(in the rows, 128 means zero)
Named moves, each a turn or a mirror, and the order they were made in; the first pair answered
q718 (before -> after):
[105 105 146  99 107  99 129 155 155 145 126 123 141 146 164]  ->  [109 114 132  87 112 124  86 161 143 146 118 129 130 138 155]
[131 111 147 106 116 123 120 138 120 111 128 116 142 144  96]  ->  [130 112 145 105 118 123 116 138 117 110 126 116 141 145  97]
[158 162  97 157 144 149 118  92  89  92 114 116 114 126 118]  ->  [156 151 114 172 136 120 166  86 103  91 123 109 126 136 122]
[128 139 170 131 115  90 126 136 144  97 146 126 125 153 114]  ->  [131 150 154 116 121 117  77 145 128  98 136 132 114 144 107]
q654 (before -> after):
[170 151 143 107  97  95 139 129 110 124 127 101 123 164  83]  ->  [186 161 125 124 115 114 135 108 102 115 132 102 118 152  83]
[114 111  97 151 167 162 119 128 127 142 101 130 130 119 172]  ->  [ 92  94 122 125 139 134 127 160 137 152  98 129 139 137 173]
[146 127 127 146 136 130 135 107 136 135 118 131 114 136 135]  ->  [134 119 141 131 118 114 140 123 140 141 117 129 120 146 135]
q98 (before -> after):
[ 55  95 128 110 125 131 136 168 160 174 110 136 145 134 180]  ->  [109 147 115  75  97 162  53 171 105 146 103 145 124 135 113]
[100  89 131 132 122 142 121 143 128 129 143 136 127 109 153]  ->  [117 104 129 120 111 151  94 144 111 120 138 140 118 110 131]
[175 157 106 156 151 151 122 106 130 148 111 129 135  96 139]  ->  [139 129 116 157 154 135 143 122 154 168 108 128 146  96 167]
q386 (before -> after):
[142 137 153  99  77 114 111 134  80 132 126 129 129 152  96]  ->  [150 130 139 163 123 112 184  79 102 124 146 117 139 135 126]
[120 120 134 126 160 137 121 128 120 145 124 123 118 104 121]  ->  [114 114 150 111 137 119 127 144 124 147 123 124 122 118 114]
[177 109 121 108  97 109 162  79  99  98 115 147 129 187  59]  ->  [185 118  94 137 137 140 156  52  95  93 119 148 118 167  73]
[ 95 113 135 125 137 114 132 150 144 124 118 135 125 134 149]  ->  [ 98 119 119 137 156 130 125 135 140 122 121 135 122 122 156]
Then:
(two moves a pair)
[158 143 145 140 100 125 133 122  97 101 138 134 126 159 100]  ->  [148 130 142 167 124 122 168 105 115 103 145 128 133 152 125] -> q718 then q98
[128 131 140 137 113 100 158 144 147 134 136 116 149 131 117]  ->  [118 126 113 150 155 136 132 136 149 147 134 121 141 109 145] -> q386 then q98
[139 158 152 105  97 106 126 128 129 118 127 118 139 144 110]  ->  [107 129 143 132 132 106 160 122 159 139 130 116 148 134 157] -> q386 then q98
[168 149  92 122 156 148 125  89 151 111 136 123 129 128 147]  ->  [183 157 110 107 126 128 130  97 143  99 138 121 131 145 117] -> q386 then q98
[110 123 121 148 141 147 132 123 121 160 115 122 115 116 163]  ->  [130 142 115 131 130 158 102 129 104 149 112 126 107 116 139] -> q98 then q98
[141 178 116 162 166 152 140  94 104  92 151 112 108 115 108]  ->  [ 92 134 175 113 101  82 172 155 137 119 147 111 132 155 110] -> q718 then q654
[152 132 151 125  95 124 131 160 100  83 134 117 128 137  95]  ->  [150 122 138 168 132 123 179 129 119  84 147 111 133 125 124] -> q654 then q98
[106 121 148  80  80 107  97 179 130 143 108 134 137 140 114]  ->  [122 118 109 177 169 127 178  94 154 129 137 122 144 107 162] -> q718 then q386
[130 154 102 167 180 151 153 114 125 107 170 131 141 110 127]  ->  [104 139  96 159 191 160 130 130 132 127 161 136 141 106 147] -> q654 then q386
[ 94 113 125 131 148 191  94 135 141 132 113 120 121 112 135]  ->  [120 132 129 118 127 189  81 133 122 114 111 120 116 117 103] -> q654 then q98
[154 159 101 129 160 157 114 108  89 106  99 145 125 147 106]  ->  [134 128 141 131 130  94 191 121 120 111 111 132 149 174 113] -> q718 then q654
[147 136 123 104 135 156 115 118 116 149 104 147 114  90 125]  ->  [130 112 143 119 130 118 176 117 143 154 116 139 132 103 141] -> q654 then q386
[101 143 144 118  84  64 141 112  98 145 139 140 154 137 139]  ->  [118 162 133 104  81  85  98 114  77 136 132 145 142 131 123] -> q98 then q718
[101 110  86 127 170 185  68 136 138 151 101 133 123 108 169]  ->  [ 93  93 105 168 177 140 164 111 172 147 122 120 144 119 192] -> q386 then q386
[170 145 148 133 102 123 119 124  92 124 125 148 100 116  64]  ->  [170 144 123 156 142 153 107 107  92 131 123 148  90  93  86] -> q98 then q718
[158 145 124  94  90 150  80 119  89 102 128 121 111 148  86]  ->  [147 116 142 144 102 100 193  88 128 100 152 102 136 157 116] -> q654 then q386
[145 121 112 130 137 139 112 129 113 127 134 129 139 131 120]  ->  [127 105 116 135 142 131 127 136 129 140 134 126 146 132 138] -> q98 then q98
[124 125 130 121  81 126 131 155 136 132 129 117 139 145 142]  ->  [148 139 109 159 112 139 150 112 131 115 138 114 136 131 142] -> q654 then q718
[ 83 108 119 129 151 138 115 136 136 142 124 138 131 116 174]  ->  [ 96 122 126 100 125 139  78 154 116 137 117 143 125 125 146] -> q718 then q98
[130 141 136  93 111 117  93 139  96 153 124 109 137 120  94]  ->  [133 146 114 113 138 144  84 121  95 154 123 109 131 100 106] -> q386 then q718
[ 73  90 129 108 153 134 121 147 153 155 120 122 132 119 151]  ->  [ 92  99 121 140 175 138 156 109 155 139 134 115 131 113 156] -> q654 then q718
[142 105 125 145 119 143 138 112 129 137 154 136 130 121 182]  ->  [148 117 125 114  98 152  94 133 112 137 143 142 121 128 159] -> q98 then q98
[ 99 109 162 126  94 107 172 143 137  95 144 154  92 113 113]  ->  [ 85 100 145 148 128 124 175 131 145 106 147 154  91  97 142] -> q654 then q98
[131 125 127 143 137 117 158 112 133 131 144 124 123 129 138]  ->  [127 130 133 106 110 123 106 147 117 137 131 134 116 135 120] -> q98 then q98
[111 118 102  98 132 118 130 135 123 167 111 120 137 122  91]  ->  [129 125 106 111 128 104 158 120 122 151 119 117 139 126  80] -> q98 then q386
[122 154 104 157 153 157 144 126 132 116 136 122 104  88 130]  ->  [132 165 116 122 122 154 105 151 115 112 126 129  97  99 102] -> q386 then q654
[148 132 152 114  81  96 162 129 117 106 135 114 141 151  88]  ->  [133 117 156 119  84  88 177 133 128 113 134 114 144 150 103] -> q98 then q98
[116 122 128 110 112 171 168 105 137 173 141 135 132  93 167]  ->  [137 146 120  91 102 190 123 107 113 161 133 140 120  90 139] -> q386 then q98
[123 123 124  95 117 130 102 176 118 128 128 118 132 123 112]  ->  [147 136 100 146 163 148 133 122 118 113 144 112 126  99 129] -> q654 then q98
[139 176  80 175 143 163  93 131 100 162 112 126  61 138 142]  ->  [104 133 113 191 133 106 183 134 144 179 122 114  87 160 178] -> q654 then q386
[171 176 187  81  94 113 158  86 157 126 145 128 151 124  97]  ->  [174 177 168 114 127 125 176  57 164 123 153 125 151 112 116] -> q98 then q654
[ 97 115  93 126 153 161  82 137 124 153 118 124 115 112 147]  ->  [119 128  82 151 168 165 104 104 121 135 128 120 112 107 144] -> q98 then q98
[140 119 121 103  96  83 133 146 118 158 116  89 133 123 139]  ->  [164 134  99 141 131 104 149 103 110 143 127  86 125 105 141] -> q654 then q718
[104 117  95 162 193 163 122 120 144 142 127 139 131 101 173]  ->  [ 81  91 129 148 161 118 164 146 167 152 130 135 149 124 179] -> q98 then q718
[148 159 152 101  77  99 126 128 108 112 118 107 118 153  72]  ->  [162 172 103 143 144 156 103  87  98 107 120 112 101 116  98] -> q386 then q718
[119  71 148 116 103  87 138 112 143 121 118 152 163 134 141]  ->  [146 102 128  99 100 126  72 113 110 108 109 160 144 125 111] -> q654 then q386
[174 146 128 117  93 120 138 115 114 111 139 123 130 139  87]  ->  [177 152 118 120 104 136 120 110 110 110 136 125 122 129  86] -> q386 then q386
[147  99 121 107 138 151 115 122 112 124 141 134 107 125 121]  ->  [137  84 131 117 136 127 151 120 129 128 148 128 118 134 132] -> q654 then q386
[191 178 124 146 119 124 153  86 106  79 144 126 127 130  83]  ->  [177 163 104 177 160 140 165  69 121  90 147 126 126 112 119] -> q654 then q386
[119 117 137 107  90 123 109 170 133 121 117 140 148 135  90]  ->  [158 138 129 140 102 123 144 127 124  90 132 131 144 131  73] -> q98 then q718
[190 157 133 147 117 102 146  89 114  86 156 114 138 115 107]  ->  [162 145 158  93  72  85 107 143 116 105 144 122 142 134  95] -> q386 then q654
[123 115 136 139 133 128 144 128 138 141 120 127 139 130 147]  ->  [146 136 130 124 120 139 108 129 113 130 118 131 130 130 115] -> q98 then q98
[120 136 156 119  76 117 125 164 111 115 100 130 117  99  76]  ->  [133 148 115 156 133 168 107 128 106 112 104 132 103  68  96] -> q386 then q718
[135 155 124 119 101 147 111 120 112 129 106 142 123 118 117]  ->  [119 137 147 121  90 114 153 129 132 137 114 136 137 132 130] -> q98 then q654
[115 109 153 118  93  57 201 160 158 138 121  93 161 137 127]  ->  [123 138 129  64  82 114  70 196 114 145  94 113 132 124  98] -> q386 then q386
[151 144 118 107 101 107 168  95 109 149 152 120 146 124 126]  ->  [134 132 102 125 134 125 168  89 119 160 150 121 145 108 154] -> q386 then q98
[108 101 119 122 151 123 134 148 147 152 150 115 138 110 160]  ->  [117 113 106 118 156 145 107 147 133 150 148 119 130 103 152] -> q386 then q654
[151 134 156 140 140  73 181 108 147 109 135 103 110 166 112]  ->  [133 141 147  80 121 106  74 163 123 133 105 123  94 163 101] -> q718 then q654
[133 130 127 148 130 132 141 110 127 124 136 130 123 129 117]  ->  [121 128 128 125 118 140 108 132 124 134 124 136 118 130 113] -> q654 then q718
[144 159 114 149 137 126 150 111 157  93 127 125 116 126  96]  ->  [112 148 101 129 147 156  92 143 159 120 110 136 109 115 117] -> q98 then q718
[143 105 146 105 111  57 144  99  96 142 132 125 136 141 113]  ->  [151 123 118  93 124 102  79 105  73 144 119 134 119 125 106] -> q718 then q654
[180 193 124 122 124 135 102  78  43  90 156 129  93 117 104]  ->  [173 176 161 112  83  80 156  92  59  87 163 120 111 145  96] -> q654 then q98
[115 135 120 186 138 123 139 136 151 142 123 140 166 150 168]  ->  [108 133 138 155 105 108 123 164 148 148 118 142 171 166 152] -> q386 then q386
[119 135 163 131 154 161 178  84 125 111 128  82  86 129 120]  ->  [ 88 121 152 112 165 187 125 113 129 137 112  91  77 118 141] -> q98 then q386
[123 123  97 145 147 130 137 123 151 110 139 125 145 149 118]  ->  [115 125  95 125 141 139 102 142 144 120 129 132 142 149 114] -> q654 then q718
[ 97 128 127 102 100 115 121 141 136 138 110 106 133 160 132]  ->  [131 147 127 116  95 107 142 116 125 114 120 101 132 165 110] -> q98 then q718
[139 139 122 135 121 141 135 128 120 121 129 131 133 132 119]  ->  [134 134 125 137 121 132 150 126 128 124 132 130 136 136 126] -> q386 then q98
[110 114 140 125 155 121  99 171 139 157 127 140 132 133 160]  ->  [127 123 124 157 185 132 120 136 139 147 139 136 129 122 165] -> q386 then q654
[189 157 106 163 144 156 136 111 107 120 135 120 115  94  95]  ->  [140 133 105 116 136 171  70 168 112 157 110 132 111  95 117] -> q98 then q386
[150 132 142 150 136 145 124 117 119 121 146 129 128 118 115]  ->  [129 122 140 134 133 155  96 138 121 137 136 134 123 116 124] -> q98 then q386
[153 171 107 153 162 164  98  98 110 120 116 130 107  86 140]  ->  [144 146 144 174 143 103 193  89 142 117 135 118 132 109 151] -> q386 then q386
[129 126 162 102  67 107 128 168 110 130 129 119 133 149 100]  ->  [117 106 155 152 108  99 195 132 138 133 143 111 144 137 143] -> q386 then q654
[140 133 123 161 134 105 169 111 128 131 125 124 116 138 143]  ->  [121 126 107 153 154 135 126 124 128 150 113 132 109 123 163] -> q98 then q386
[139 136 128 161 138 113 149  92 137 101 164 120 154 124 115]  ->  [108 126 101 145 165 152  90 114 138 129 146 133 143 104 146] -> q98 then q386
[162 141 101 154 170 151 132  94 121 115 141 118 118 108 127]  ->  [ 95  98 125 103 141 132  99 166 143 164 119 128 128 124 152] -> q98 then q98
[ 96 114 145 102  82  94 142 166 146 125  96 147 113 128 127]  ->  [114 130  91 152 160 157 125 113 136 119 101 149  95  85 156] -> q386 then q718
[120 111 134 117 105 126 108 153 127 143 117 123 136 122 122]  ->  [137 116 130 153 122 119 158 116 134 127 130 114 143 117 127] -> q654 then q718
[134 132 146 110 157  97 118 154 118 130 104 124  77 140 119]  ->  [149 137 145 128 165  93 143 134 118 117 114 119  79 139 116] -> q98 then q718
[152 123 107 114 122 109  77 142 126 154 117 129 142 123  90]  ->  [170 132  94 154 149 116 115 102 128 137 130 121 142 115  97] -> q654 then q98
[114 104 149 120 156 109 152 130 145 138 148 114 125 137 140]  ->  [142 133 122 122 169 148 103 117 116 125 142 119 110 122 120] -> q98 then q654
[180 173 117 141 124 150 122  86 108 108 149 121 126 117  93]  ->  [116 113 147 150 122 100 195 113 161 146 153 113 152 132 149] -> q98 then q654
